(in the rows, 128 means zero)
Each row of D is roughly a mix of the hidden directions of one of several groups.
D:
[[164  96 170 144 127 136 158 118 112 126]
 [149 136 173 114 119 151 163  98 111 133]
 [128 106 136 121 154  90  85 114 100 114]
 [131 136 129 121 127 179 172 145 119 155]
 [126 117 126 121 136  95  85 123 149  82]
 [136 123 120 137 140  82  89 112 146  95]
 [118 155 161 127 110 122 146 150  97 169]
 [138 161 121 133  94 171 116 106 150 108]
 [124 134 147 112 117 158 176 129 110 167]
 [127 165 139 108 105 160 168 117 129 153]
 [137 140 127 126 114 171 177 120 109 154]
 [160 115 128 127 133  99 116 109 168  89]
 [142  93 127 159 145  90 101 158 120 131]
 [166 129 132 112 104 115 153  97 138  88]
 [126 115 138 131 107 116  70 120 105  97]
 [140 175  98  94 110 152 136 125 121 147]
 [131 149 136 113 100 181 121  95 111 135]
 [102 124 146 122 124 139  86 130  76 137]
 [135 140 119 118 118 120  99 102 165  80]
 [136 115 132 132 125 135 170 149 105 181]
 [116 148 116 124 130 152 168 145 136 178]
 [114 116 121 145 105 175  97 142  95 137]
 [117 130 130 128 142  84 160 165 129 162]
 [111 112 112 143 148 179 158 155 129 120]
 [127 167 171 111 114 135 114 104 129  95]
 [123 146 152  98 114 172 139  92 108 134]
 [135  93 123 127 140 103  90 123 125  82]
 [161 119 115 154 129 120 113  98 177 117]
 [120 111 121 143 140 155 143 145  81 167]
 [149 167 135 106 123 141 152  98 134 168]
 [112 165 128 121 107 163 161 135 114 160]
 [116 110 133 153 150  89 112 167 122 157]
 [145 138 154 126 123 162 140  94  82 138]
 [112 112 127 146 151  79  96 153 145 119]
 [ 95 138 118 133 133 164 129 153 101 170]
 [130 142 122 120 138 106  70  97 140 106]
 [164 102 150 111 140 131 176 124 108 140]
 [ 84 112 135 144 132 167 129 149  94 142]
 [130 112 140 134 137 175 172 156 121 143]
 [175 118 140 115 110 107 142 109 139  86]
 [123 123 141 133 120 143  70 111  96 104]
 [144 141 149 142  99 174 162 127 111 145]
 [102 149  85 131 144 102 105 132 163 138]
 [146  89 147 159 121 100 102 152 117 106]
 [104 148  98 139 141  97 117 147 142 172]
 [133 113  97 167 157 133  95 147 115 152]
 [112 178 119 128 127 181 133 119 130 131]
 [171 138 124 111 110 127 181 128 148 127]
 [125 136 143 134 120 138 176 145 113 177]
 [155 115 140 159 114 125 151 155 102 169]
 [103 130 123 137 156 111  80 102 152 110]
 [122 115 153 145 131  95  73 124 106 135]
 [120 148 103  93 121 153 103  97 122  94]
 [106 105 123 132 124 151 106 148  79 158]
 [111 158  84 127 101 134  95 156 125 132]
 [125 124 120 144 132 164 152 136  91 174]
 [103 123 112 121 154  76  96 146 124 128]
 [121 148 144 122 124  75 119 152 166 119]
 [ 96 171 115 136 131 173 106 119 130 120]
 [138 115 124 159 147  97 118 162 120 172]
 [112 156 102 111 118 110 147 137 167 164]
 [130 151 122 111 132 188 158 115 130 141]
 [147  90 142 137 150  76 126 146 137 117]
 [128 106 126 125 113  89  99 130 145  79]
 [119 134 129 139 153  95 151 153 148 175]
 [116 164 115 135 119 186 150 127 129 138]
 [138 124 150 102  96 171 126 118  97 106]
 [117 105 122 148 151  79 102 156 143 121]
 [107 126 120 122 143 104  71 121 126  94]
 [103 110 109 143 123 105  86 151 139  93]
 [121 105 148 131 137 106  79 116 140  89]
 [131 115 127 111 142  73  95 131 139  98]
 [125 101 126 141 152  79  96 148 106 130]
 [ 92 130 114 153 140 128  91 155 108 159]
 [111 108 126 155 147 124 124 160  96 172]
 [164 124 139 132 113 177 134 110 100 104]
 [124  94 121 137 137 106  87 114 134  84]
 [ 84 151 122 128 122 137 105 122  99 170]
 [129 145 148  93 110 122 121  91 160  96]
 [118 119 153 114 124 171 156  96 146 100]
 [ 80 136  93 144 153 144 109 146 134 145]
 [126 159 117 114 109 172 156 115 119 161]
 [126 167 113 100 116 160 154 117 139 162]
 [160 123 153 125 123 167 173 117 108 127]
 [112 143 120 106 128 127  76 110 140  89]
 [130 149 117 142 105 163 179 134 120 151]
 [175 122 144 113 119 138 113 107 117  83]
 [135 118 116 109 116 149 122 112 132  63]
 [102 158 122 105 105 180 125 110 134 124]
 [130 155 151 103 129 129 179 109 158 120]
 [148 127 158 127 117 123 180 130 127 169]
 [ 86 173 128 113 104 132  98 123 145 123]
 [137 141 127 130 127 168 163 128 106 175]
 [161 138 149 140 110 136 181 131 130 157]
 [146 112 139 131 131 135 192 139 132 156]
 [147 108 158 132 131  99 173 138 135 161]
 [158  77 150 142 127  98 139 133 111 145]
 [105 143 109 131 119 140  77 124 144  88]
 [107 157  80 136 146 155 139 138 130 156]
 [105 146 115 158 160 134 100 138 120 170]
 [136  95 152 156 114  96 153 163 139 136]
 [172 145 139 143 119 111 172 124 157 136]
 [134 109 154 123 101 125 170 165 118 155]
 [109 106 125 157 148  94 102 165 117 146]
 [148 136 128 115 121 101 122 116 170  79]
 [127 134  84 110 127 156 108 122 130  81]
 [116 127 124 133 123 135  63 117 112  98]
 [115 112 104 147 136  96  90 162 109 146]
 [118 162  95 129  99 174 113 136 116 129]
 [144 103 129 142 160  82  95 146 142 129]
 [122  94 153 137 125 110  82 144 106 102]
 [163 155 116  98 108 168 138 136 108 140]
 [100 157 118 109 103 166 111  99 126 105]
 [134 136 147 125 128 174 167 125 104 160]
 [146 138 133 143  94 176 152 131 117 157]
 [165 126 121 107 129 141 123  89 148  85]
 [108 145 142 127  97 189 136 131 119 128]
 [161 141 135 101 114 144 152  89 154 103]
 [126  82 139 130 129  93 138 138 116  85]
 [ 99 115 133 175 139 112 108 157 129 159]
 [151 117 140 114 139 153 171 129  94 159]
 [140 126 144 140 101 182 160 130 113 146]
 [176  91 133 107 126 116 163 118 121 117]
 [131 134 126 124 153  64 129 134 155 114]
 [111 110 130 136 126 100 173 153 157 156]
 [115  87 132 134 141 132  92 136  80 131]
 [109 140 124 135 122 130 145 154 105 188]
 [105 144 135 162 110 141 129 150 119 180]
 [147 128 129 106 146 110 185 112 151 144]
 [127 158 127 115 126 176 150 108 108 161]
 [138 165  85 123 113 115 115  92 107 117]
 [155 113 141 110 128 120 122 114 132  65]]

Each list below has two rows that fit no group; the rest each fit one group, if only roughly. Name those rows in the order they come.
  * j129: [120  93 120 145 150  93 120 164 104 149]
  * j328: [150 105 139 155 142  86 157 158 142 132]
  * j880: [103 113 119 167 145 112  87 151 138 108]
  * j895: [ 93 151 123 124 134  98  86 142 136  97]
  * j669: [113 157 141 125  90 146 152 129 121 174]
  * j503: [117  89 131 167 131 109  99 154 133 101]
  * j733: [119 140 125  91 153 176 135  96 118 126]
  * j560: [134 110 119 133 113 168 161 160 104 154]
  * j932: [127 172 111 134 111 172 120 105 142 150]
  * j657: [105 123 118 153 141  95  78 150 144 132]
  * j579: [154 133 111 113 131 140 169 101 171 116]
  * j325: [123 137 114 126 148  84 105 125 165  93]
  * j428: [118 132 113 140 154 117  68 105 127 108]

j733; j560
  * j24: [ 97 118 127 125 118 159  77 127 100 112]
  * j368: [108 151 112 103 125 133  88 100 146  94]
  * j256: [ 92 111 109 158 152 130 102 157 101 140]
  * j143: [156 132 125 123 120 140 128 112 157  68]
  * j927: [101 122 126 121 112 109  86 108 143  84]
  * j756: [152 113 132 101 121 158 147  90 114  92]
  * j135: [120 112 143 153 120  84  95 154 118 156]
  * j458: [157 141 145 130  84 156 168 118 133 129]
  * j380: [ 99 135 109 127 129 128  66 123 105 118]
  * j923: [109 146 114 130  97 189 120 128 134 118]
  * j497: [115 126  99 141 147  98  79 126 140 100]
  * j367: [129 150 142 115 101 185 149 109 123 137]
  * j574: [141 113 118 119 134 117  79 120 113  79]

j143; j458
  * j920: [134 165 102 106 126 144 149 104 172 129]
  * j414: [ 92 127 111 141 164  93 112 147 153 146]
  * j837: [ 95 123 112 119 130 147  81 120 100  98]
  * j775: [108 167 118 151 121 160 131 152 124 166]
  * j13: [150 128 149 110 108 128 117  82 122  85]
  * j870: [115 100 171 116  92 142 142 115 109 103]
  * j80: [110 123 110 127 143 133  71 113 120  92]
  * j990: [123 137 124 153 122  96  72 150 108 130]
  * j585: [124 119 129 114 116 160 134 122  82 174]
  * j125: [124 170 132  98 109 155 127  89 143 114]
  * j341: [147 132 122 110  94 159 151 109 107  89]
  * j963: [143 150 132  93 138 148 179 101 125 127]
  * j327: [103 138 145 133 130 155 135 140  99 182]
  * j785: [114 133 119 143 133  96  75 134 160 112]
  * j986: [107 113 146 141 107 154 170 158 133 156]

j963; j986
  * j607: [147 143 134 107 110 156 180 115 122 154]
  * j749: [104 151 132 137 112 168 130 142  97 168]
  * j404: [142 157 136 102  94 168 151 106 116 124]
  * j541: [120 162 143 140 136 135 158 132 136 183]
  * j44: [157 124 147 113 158  90 162 125 137 156]
  * j361: [ 80 148 113 146 124 131  89 150 116 147]
  * j413: [138  91 122 132 127  78 123 144 163 112]
  * j928: [124 104 143 156 148  79  96 147 135 128]
  * j260: [122 157 123 132  90 177 148 133 115 148]
  * j99: [119 125 137 122 150 139 101  99 134  70]
  * j100: [114 141 133 100 117 175 108  89 114 115]
  * j205: [126 104 116 168 145  97  86 140 146 127]
  * j940: [111 142 138  78 128 149 122  85 110 134]
  * j322: [122 173 128  98 125 166 145  96 126 134]
  * j20: [137  90 138 155 141 101  96 147  95 126]

j749; j413
  * j11: [158 120 156 132 110 145 150 119  75 127]
  * j717: [118 126 141 148 144 106  96 149  97 172]
  * j628: [151 146 123 120  92 121 115 123 174  93]
  * j377: [134  87 103 135 161  93 139 150 150 124]
  * j36: [117 105 147 147 133  73 100 142 133 146]
  * j185: [115 127 120 151 132  85 127 157 113 173]
  * j664: [130 149 135 129 122 154 152 118 110 187]
  * j351: [108 160 115 132 122 140  78 109 136  96]
  * j493: [129 119 142 161 140  80 135 171 130 129]
  * j63: [161 119 146 133 105 138 159 128 101 172]

j628; j351
